x =
[[-26, -28, -10, 25, -27, 23, -30, -24],
 [6, 9, -2, 27, -7, 29, 1, -7],
 [4, -10, 15, 15, -27, 26, -11, -17],
 [18, 11, 16, 8, -10, 25, 7, 1],
 [-2, 10, -2, 13, 9, 15, 7, 4],
 [5, -4, 13, 6, -16, 20, -5, -4],
 [5, 3, 7, 12, 0, 16, 2, 3],
 [-3, -10, 6, 10, -11, 16, -9, -4],
 [-20, -19, -10, 30, -17, 23, -22, -20],
 [4, 3, -5, 32, -3, 28, -3, -6],
 [11, 12, 9, 15, -2, 22, 8, -1]]
Rows and columns are numbered from 1.
The entry in the bottom-right corner: -1
What is the entry in the bottom-left corner?
A: 11
What is the entry at row 1, column 1?
A: -26
The entry at row 1, column 2: -28
The top entry of the column that holds the smallest entry: -30
The entry just right of 20 is -5
The top-right entry -> -24
What is the entry just left of the largest entry?
A: -5
The entry in row 1 and column 3 is -10
The entry at row 2, column 3 is -2
What is the entry directly below the smallest entry?
A: 1
What is the entry in row 2 and column 1?
A: 6
The entry in row 2 and column 2 is 9
What is the entry directly above -16?
A: 9
The entry at row 3, column 3 -> 15
The entry just left of 26: -27
What is the maximum?
A: 32
The bottom entry of the column that holds the largest entry is 15
What is the entry just left of 0?
A: 12
The entry in row 3 and column 1 is 4
The entry just right of 22 -> 8

[[ 104.7   53.4   87.2  -78.9   19.7]
 [  13.2  157.9   17.6   17.3   34.7]
 [-162.5   -8.5   13.2   97.5   69.9]
 [  13.8  -72.7  -42.8    4.1   -1.1]
 [ 197.4  -53.5   37.5   59.7   36.9]
 [-154.1  -72.3   62.6  -37.7   83.2]
 [  92.1  -42.1   35.3   13.4   73.6]
 [ 228.0   19.3   71.8  115.5   33.3]
 [ -47.6    6.5   -8.7  -81.1   34.4]
 [   8.0  -37.9  -64.0  -39.6   45.9]]
The 1st entry on the diagonal from the top-right corner -> 19.7
Find the entry just left of -42.1.
A: 92.1
Find the entry just right of the smallest entry.
A: -8.5
Find the entry just left of 34.7.
A: 17.3
The 2nd largest entry -> 197.4
Find the smallest entry in the first row.
A: -78.9
Find the smallest entry in the last column.
A: -1.1
The second entry on the main diagonal -> 157.9
Find the entry just right of -42.8.
A: 4.1
Find the entry directly above 4.1.
A: 97.5
Find the second entry from the end, reading row by row.
A: -39.6
The last entry, reading row by row -> 45.9
Find the entry in the top-left corner.
A: 104.7
The entry just right of 8.0 is -37.9
The fifth entry from the end, reading row by row -> 8.0
Find the entry just right of 53.4.
A: 87.2
Find the entry directly below -8.7.
A: -64.0
The last entry of the largest entry's row: 33.3
The entry just right of 59.7 is 36.9
Find the entry just right of 62.6.
A: -37.7
Find the entry just left of 37.5.
A: -53.5
Find the 3rd entry on the diagonal from the top-right corner.
A: 13.2
The largest entry in the last column: 83.2
The entry directly below the largest entry -> -47.6
The 2nd entry in reading order -> 53.4
The entry directly below the smallest entry is 13.8
Find the entry directly below 4.1.
A: 59.7
The entry directly below 13.4: 115.5
Find the entry just right of 6.5.
A: -8.7
Find the minimum.
A: -162.5

a =
70,119,90,82,88,79,48
87,126,141,39,31,30,97
75,143,71,75,87,78,9
83,82,79,93,87,93,62
51,165,215,4,28,7,134
116,110,59,108,72,93,9
77,145,145,52,52,49,72
65,89,65,62,83,66,73
Find the bottom-left entry.
65
Find the smallest entry in the first column.
51
Find the entry directly below 30.
78
The bottom entry of the column that holds the largest entry is 65
The entry just right of the smallest entry -> 28
The 5th entry, reading row by row: 88
Find the entry just right of the largest entry.
4
The entry in the bottom-right corner is 73
Find the largest entry in the last row.
89
Find the bottom entry of the column that holds the smallest entry.
62
Find the entry directly below 110.
145
Find the top-right entry.
48
Find the top-left entry.
70
Find the largest entry in the first column.
116
The 3rd entry, reading row by row: 90
The 3rd entry on the main diagonal: 71
The 2nd-last entry, reading row by row: 66

((6222, 6442, 6037, 6187, 6425, 1919, 9651, 9414), (7801, 7384, 4598, 8123, 6440, 7736, 8926, 4239), (8089, 8222, 4845, 4571, 4529, 6724, 4072, 4350), (9514, 7041, 3226, 6997, 4223, 7617, 8872, 4409), (6855, 7072, 5229, 5542, 9875, 2779, 9293, 9829), (8481, 6891, 6741, 5470, 2674, 5413, 5044, 6565), (8411, 7414, 5652, 4508, 3049, 6464, 5383, 6018), (9195, 7049, 3616, 7917, 3944, 4654, 9004, 4800), (5267, 5174, 6568, 8657, 7474, 8210, 7577, 3335), (2784, 3178, 8071, 8408, 9587, 5296, 8417, 7974), (8015, 7018, 4760, 8840, 7413, 8651, 8731, 3709), (8311, 7800, 4390, 4481, 5855, 8718, 3779, 4632), (3118, 2808, 8090, 9557, 8908, 4545, 6921, 4516))
The maximum: 9875
The entry just right of the largest entry: 2779
Report the second smallest entry.
A: 2674
Report the entry just left of the smallest entry.
A: 6425
The entry just left of 7800 is 8311
The smallest entry is 1919
The entry just right of 8090: 9557
The entry just left of the largest entry is 5542
Report the entry just left of 8210.
A: 7474
The entry just left of 7474: 8657
Report the entry just left of 8657.
A: 6568
The entry just right of 2808 -> 8090
The entry just right of 7474 is 8210
The entry just right of 6442 -> 6037
The entry just right of 4571 -> 4529
The first entry in reading order is 6222
Report the entry just left of 8408.
A: 8071

Read these off the table that follows.
1) Read off the smallest entry.
2) Read off the entry just right of the smallest entry.
3) Read off the entry just left of the largest entry.
4) Read off the entry just right of 16.5.
((-7.9, -15.7, 20.5, 18.8, -0.3, 25.8, -18.8, -15.0, 1.8, 17.6, 6.5, 9.2), (-19.2, -17.5, 18.1, 19.3, 11.3, 7.8, -2.2, 6.5, 20.4, 21.3, 21.8, -11.7), (15.8, 9.8, -8.1, 2.0, -19.0, -0.8, 1.4, -11.4, -9.2, -17.3, 6.2, -0.2), (16.5, 8.3, -9.0, 7.3, 0.8, 8.3, 17.9, -9.2, -2.2, -3.1, -3.9, 7.4))
1) -19.2
2) -17.5
3) -0.3
4) 8.3

W =
[[ 32.8  35.0 -39.9 -50.7 -48.2 -41.6  11.3 -35.7   3.2 -44.8 -36.6]
 [ 31.2  28.7 -45.5 -53.9 -38.0 -54.8  17.0 -19.8   7.7 -40.7 -30.3]
 [ 31.4  41.7 -44.7 -45.2 -29.5 -31.7  45.7 -51.1  39.1 -37.0 -40.3]
 [ 12.6  11.6   4.7  24.7 -25.1  12.2   1.0 -55.6  53.3 -34.8 -45.8]
 [-46.4   9.9 -26.5   5.6  49.8 -28.9  48.4 -34.6  52.1  13.4 -31.5]
 [ 33.8  18.0  -0.5   1.1 -28.6   6.4   4.9 -56.7  54.9 -39.9 -49.8]
 [ 34.3  27.2 -27.3 -37.3 -39.7  -8.5   0.4 -54.7  11.6 -38.0 -28.7]
 [-38.1   4.2 -16.7  15.8  22.8  -9.4  42.6 -45.7  46.9  -6.5 -42.6]
 [ 14.3  51.6 -52.1 -46.8  -4.9 -55.9  53.9   9.3  38.3 -15.1 -35.6]
 [-33.1  19.8 -48.1 -12.2  42.1 -47.4  44.4  -5.4  47.7   0.9 -35.3]
 [ 38.7  32.8 -17.3 -35.0 -44.6  -3.7   4.8 -53.2  16.9 -44.0 -35.2]
 [ 33.6  41.6 -43.4 -43.8 -22.0 -34.3  43.8 -33.9  37.5 -33.1 -38.5]]
Counting starts at 1.
Which number is the entry just left of -53.9?
A: -45.5
Which number is the entry just right of the largest entry?
A: -39.9
The bottom entry of the column that holds the smallest entry: -33.9
Which number is the top-left entry?
A: 32.8
Which number is the entry directly below the largest entry?
A: 11.6
The bottom-left entry: 33.6
The entry directly above -34.8 -> -37.0
The entry in the bottom-right corner is -38.5
The entry at row 1, column 2 is 35.0
The top-right entry: -36.6
The entry in row 1 and column 3 is -39.9
The entry in row 3 and column 1 is 31.4
Which number is the entry in row 3 and column 2?
A: 41.7
The entry at row 2, column 1 -> 31.2
Which number is the entry just right of 33.8?
A: 18.0
Which number is the entry directly below 14.3?
A: -33.1
The entry just left of the smallest entry: 4.9
Which number is the top entry of the column that holds the smallest entry?
A: -35.7
Which number is the entry directly below 39.1?
A: 53.3
The smallest entry: -56.7
Which number is the entry directly below 31.4?
A: 12.6
The entry directly below the smallest entry is -54.7
The largest entry -> 54.9
Which number is the entry directly above the smallest entry?
A: -34.6
The bottom entry of the column that holds the largest entry is 37.5
Which number is the entry directly above the largest entry?
A: 52.1
